Where one turn sends some rows of the set: a few examples, then the rows asked
z_157: [ 12 -12   2  17  28  30 -56  -8   2  12 -23 -51   9  46 -42 -31  32  49
   5]
z_802: [ 28 -24 -38   3  41  57   8   1  15  14  42   6  30  14 -29  -9  26  29
 -15]
z_390: [ 13 -29 -41 -22  52  43  -3 -29  10   5   8   8  29  27 -29 -17  14  18
 -43]
z_126: [-26  17  11   5  23  12 -31 -55  24  19 -25   8  17   2  15   3  44  13
 -17]
z_492: [  0 -18   5  10  22  31 -35 -20  -6  37 -22 -45  13  57 -24  -4   1  70
   4]
z_925: [ 40 -31 -10  11  56  45  -3 -17   2   1  36   4  24  23 -21   9  21  40
 -22]
z_966: [ -7 -18 -47 -23  17 -17  -4  -6  22  18  -4 -27  -4  -3   2 -12  31  14
  37]
z_478: [-14  33  -8  18  31   5 -26 -33  29  48  -3 -14   6  15  27   9  50   5
 -30]
z_612: [  2 -23   0 -25  11  76 -24 -38  -1  37 -24 -17   1   4 -33  30  56  20
  32]
z_875: [ 13 -13   3 -28  -5  70 -22 -26 -12  64   4  -4 -24  15 -19  -3  60  10
   6]
z_828: [  5 -12   9 -16   4  70 -11 -21  -2  54  -7 -28  -8 -11 -48  28  58   8
  12]
z_212: [-20  21  18  32  31   2 -27 -58  12  28 -13  -7   0  -9  -5   3  41  10
 -20]
z_79: [-21  33  -5   1  31   3 -16 -65  12  55  -9   9  -4   0  11  14  37   8
  -4]
z_599: [-29  30  -7  17  28  20 -30 -53  23  34   6   7   4   7   9  25  32   0
 -22]
z_978: [ 20 -23 -55  -4  43 -12  -8 -10  17  37  26 -39 -11  -3  -1   3  43  27
  30]
z_577: [ -9  -8  -6 -27   4  72  -2 -22   3  66 -16 -18   0  23  -8  44  37  11
  11]
z_323: [  7  -1   6  25  17  41 -49 -10   1  37   1 -35  13  49 -37 -27  15  69
  -7]
z_619: [ 20  -9 -21   4  38  40  22   2   7  -6   7  12  30  10 -37  -3  18  18
 -34]
z_440: [ -3  23   0   8  24   1 -50 -58  -1  30   0   7 -31  19   3  -1  47   7
 -17]
z_622: [  2 -23 -67 -28  42 -11 -18 -43   1  16   2 -16 -23   8 -20   7  20  13
  22]
z_204: [ -5 -19 -50  -3  26 -18  13 -23   5  23  -8 -24  -9 -16 -20   1  20  23
  40]
z_814: [  1 -22 -14 -14  13  35 -34 -13   3  52 -19 -41  11  45 -30 -56  22  50
 -14]
z_939: [  3  -1  -2  11  14  20 -32   8   3  33 -26 -57  10  34 -53 -30  21  53
  -9]
z_518: [ 36 -14 -28 -11  51  30   6   7   8  11  37  -9  20  27 -41 -18  11  25
 -26]
z_16: [ -9  -7  -5 -17  -4  68 -28 -29  -4  61  -1 -20 -17  16 -32  40  36  26
  33]
z_459: [-14  -9 -69   2  35 -16  -9 -20  26  35  14 -34   0   2  -4  -8  18  24
  28]
z_649: [  4   3 -58 -20  41 -26  11 -18  16  31  18  -9  -4  -2  -4  -7  17  17
  16]
z_722: [ 31 -19 -17  -3  40  45   1   8  14 -16  24   3  22  18 -23 -12  38   4
 -21]
z_547: [ 18  -9  10   3  32  47 -38 -13  -8  46  -2 -50   8  50 -56 -24  17  50
  -7]
z_725: [ -4   0  14 -15  16  68 -24 -51  -9  75 -14 -22  -9  15 -32  23  42  20
  18]

z_126 goes to z_612
z_547 goes to z_518
And these:
z_619 goes to z_204
z_478 goes to z_577
z_814 goes to z_390
z_599 goes to z_16

